Each path below is one point turned by a fixed rotation once a step. After each direction that follows a path, write how fast that rotation turns it, in degrees each step (0 if it stays still).
Each turn is a multiple of 5 degrees from 10 to 175, or 0.
Each row of a path follows its step; steps can be skipped.
path 1
step 0: 6.4  13.4  -8.6  -30.2  -16.9  0.5  11.8  -6.2  -10.3  -0.5  -9.9  -3.5  10.3  -27.0  -4.0  -9.9  11.2  5.5  -27.2  9.4  -1.6  -18.6  -3.6  -24.0  -15.3  5.2  9.6  6.6  -1.3  -10.9  -0.5  6.3  20.0  -8.1  -2.5  17.0  -11.6  -7.7  -3.0  2.4  0.6  -4.5  16.0  -23.7  -7.7  3.0  5.9  -28.1  12.5  2.8  19.2
step 1: 6.5  -1.0  -5.9  -14.4  -17.9  16.2  18.2  2.0  -28.5  -7.2  -7.0  -14.7  -15.1  4.0  2.4  21.2  20.4  -4.0  0.9  -13.8  1.5  27.9  -2.1  -6.7  -14.9  -0.2  -4.0  1.5  0.0  -3.3  13.3  -6.8  -5.5  11.2  -1.3  -3.1  -13.6  -4.8  18.4  -0.9  26.2  10.4  -20.8  14.6  -7.4  27.2  -15.8  -12.4  8.9  5.4  11.4
step 2: -13.1  -14.0  12.8  -12.2  3.3  -8.6  -1.3  7.5  -20.5  12.2  -16.7  7.5  -7.4  -10.5  -28.6  -12.8  4.8  10.6  -8.4  8.0  17.6  -3.4  0.6  3.0  -32.7  -8.7  -2.0  -8.1  -20.8  20.0  13.9  -4.9  8.9  0.9  -12.6  33.0  -6.6  11.0  11.5  0.8  1.5  4.5  7.9  -1.7  -16.7  -2.6  -8.4  -13.5  -10.9  -14.5  20.7
step 3: 7.1  -6.2  -14.2  -24.6  -22.5  15.8  1.1  -4.2  -29.9  4.8  -8.1  -7.3  -1.7  18.4  -3.6  -5.0  9.7  -8.3  -24.0  -10.2  -3.6  -9.6  0.1  0.2  -0.7  -9.5  1.1  -5.5  -3.1  -2.5  14.7  7.5  -6.8  0.1  -12.2  -1.7  -25.7  22.3  -19.7  -6.9  9.9  1.2  10.1  -29.2  5.8  10.7  3.1  0.4  25.8  19.4  11.4
step 4: -12.8  -5.3  -13.2  -3.0  -8.6  -7.6  5.6  -2.5  -22.2  6.3  7.1  1.4  -5.1  2.0  -24.1  30.6  18.9  8.6  7.0  10.5  5.9  29.8  -0.9  -3.8  -11.0  -4.6  -1.6  -15.9  -28.6  5.6  -17.9  4.1  -4.5  6.4  -0.6  2.6  6.0  2.7  -9.7  19.9  24.1  29.6  -2.8  5.2  -17.0  -7.5  -5.7  -11.7  14.6  -1.2  5.5
step 5: -13.5  3.3  -5.7  -14.3  -1.1  -4.3  0.1  17.0  -4.0  16.8  11.3  -19.5  -1.3  8.9  -18.0  -3.3  -0.8  8.4  -20.7  4.4  -11.3  0.4  -4.9  12.7  -20.3  5.9  17.8  7.1  -24.6  -8.2  23.5  9.2  25.1  6.1  -26.5  9.1  -10.3  -0.6  5.0  0.4  0.1  -3.7  21.4  -1.1  7.3  -10.9  -1.4  8.9  6.0  2.4  34.8
step 6: -9.3  -1.0  -17.1  -23.2  -9.7  -6.6  9.8  -13.3  -19.0  -1.5  -4.7  13.0  0.8  -1.5  1.6  16.6  20.5  -9.1  3.6  2.5  -10.7  10.7  -4.9  -9.7  -9.8  -21.3  22.6  -1.7  -1.6  -11.7  10.3  35.5  -1.7  0.5  -9.5  8.1  -4.9  -5.5  -8.3  -6.8  29.9  -7.6  -8.1  -14.9  2.6  13.5  28.5  -15.4  12.2  1.6  -2.8
step 7: -29.9  -2.2  17.9  -0.8  -1.7  -5.1  -1.3  5.7  -7.6  16.8  3.4  -15.1  -22.9  -6.7  -5.2  13.5  27.8  -1.4  -18.9  8.7  2.2  14.5  14.8  -10.4  -9.7  1.4  9.4  5.3  -23.2  -9.7  4.0  -6.2  -16.4  -4.7  -15.1  14.6  -15.5  2.0  2.2  9.8  13.5  17.8  -28.5  20.3  8.6  -2.7  -7.7  6.2  -8.4  -1.4  16.1
step 8: 0.3  -15.3  7.8  -13.4  -3.9  -18.8  8.5  -1.0  3.5  -8.4  -1.6  5.6  -5.8  11.7  -14.1  -0.9  -6.1  -13.5  -20.2  -2.8  3.2  -18.5  0.7  0.9  -14.7  -18.2  19.1  1.1  -41.4  0.9  26.6  3.7  12.0  0.5  14.8  14.5  -7.3  -6.1  -16.8  6.8  4.9  -21.8  -3.6  -21.8  -1.5  6.3  5.0  -6.0  9.4  9.6  23.2
step 9: -3.2  16.8  -18.5  -11.5  -11.9  -3.1  -13.0  -13.5  -9.0  2.5  2.7  -1.8  7.9  3.1  -1.2  28.9  42.6  -8.8  -9.8  -33.5  -16.4  -11.8  18.3  3.6  -4.5  -13.0  7.8  -11.5  -12.9  -6.9  -6.2  6.6  -6.6  16.4  -1.5  10.2  -14.2  12.0  -6.6  10.5  14.3  8.6  -12.0  -0.7  5.4  12.2  -4.3  -6.7  7.9  -12.5  -2.8
Speeds:
4.5  -1.1  -3.9  -9.7  0.0  -5.1  0.8  -7.1  1.3  0.6  0.6  -0.5  2.8  7.9  -0.3  -1.0  -3.0  -5.8  -0.2  0.7  2.0  -4.9  -1.6  2.0  3.4  -1.8  -5.1  7.0  3.0  -9.3  3.4  -3.0  -1.0  -0.9  -0.3  -3.0  2.7  3.6  1.7  2.0  6.7  0.6  0.5  0.3  -0.8  3.4  3.4  -4.3  2.2  -1.1  -1.6 -> 135
5.4  -3.0  2.4  -3.8  1.7  4.4  -0.4  0.7  -6.2  -1.4  -4.7  -1.6  3.5  -4.4  -7.2  -2.4  0.1  -2.0  1.9  2.8  1.2  0.7  -4.2  -5.2  -0.9  7.6  -3.8  -0.8  4.7  4.7  -2.3  -0.8  1.6  -1.0  -1.0  -4.2  -1.7  2.3  7.4  -4.1  -0.5  4.1  6.5  -2.0  -4.7  5.9  -6.6  -1.4  2.6  1.2  1.2 -> 25
-3.3  -4.4  2.5  0.6  4.0  0.0  1.8  1.9  2.6  -3.2  5.1  -0.3  -6.5  1.8  4.4  -1.1  -0.6  1.0  1.8  0.3  -4.7  0.2  4.0  3.2  -1.8  3.6  -4.2  1.3  -2.0  1.3  -8.8  -3.3  -5.9  1.1  -4.4  1.7  2.8  0.9  9.9  2.8  6.3  0.9  -3.2  -5.0  -7.1  -1.2  0.8  1.2  1.7  -3.3  5.5 -> 130
-4.3  3.3  -7.5  1.0  5.9  -6.8  -5.7  -2.9  0.8  -3.1  -3.6  1.2  -2.9  0.5  -0.3  -4.4  1.8  -0.8  3.4  -4.9  1.4  4.9  -0.6  -3.6  -1.3  8.4  1.3  0.5  -0.4  1.4  1.3  -1.0  1.6  3.4  -4.6  -1.4  -3.5  1.9  -5.6  4.4  3.6  4.1  -2.1  2.0  -6.2  0.4  -1.9  -1.3  -8.5  -0.4  -4.5 -> 140
-3.5  -1.0  0.1  5.4  1.0  0.5  6.9  -2.5  0.0  -2.7  2.0  4.7  -1.2  5.4  4.0  2.8  -2.8  1.4  6.6  0.8  2.4  3.1  -7.4  0.0  1.8  -0.8  4.7  -0.5  0.4  6.1  6.7  -0.4  2.3  2.2  6.4  -5.0  -3.9  3.5  3.2  3.7  4.3  -1.3  -0.6  -6.4  3.0  7.3  0.8  0.9  1.1  4.5  2.9 -> 155
4.4  -0.7  6.0  1.9  -0.4  0.5  1.3  -5.8  3.7  -1.5  -2.0  2.2  1.7  -7.2  5.9  -3.5  1.2  -0.2  -1.7  -3.4  5.3  1.8  2.7  -4.2  -3.1  2.7  3.2  3.3  -4.2  -2.7  8.0  -0.6  -8.2  -4.1  -0.9  2.4  -2.5  -3.8  2.3  -0.3  -1.5  -3.4  -5.7  2.5  -1.7  7.2  -2.6  -3.8  2.2  -4.2  2.7 -> 55
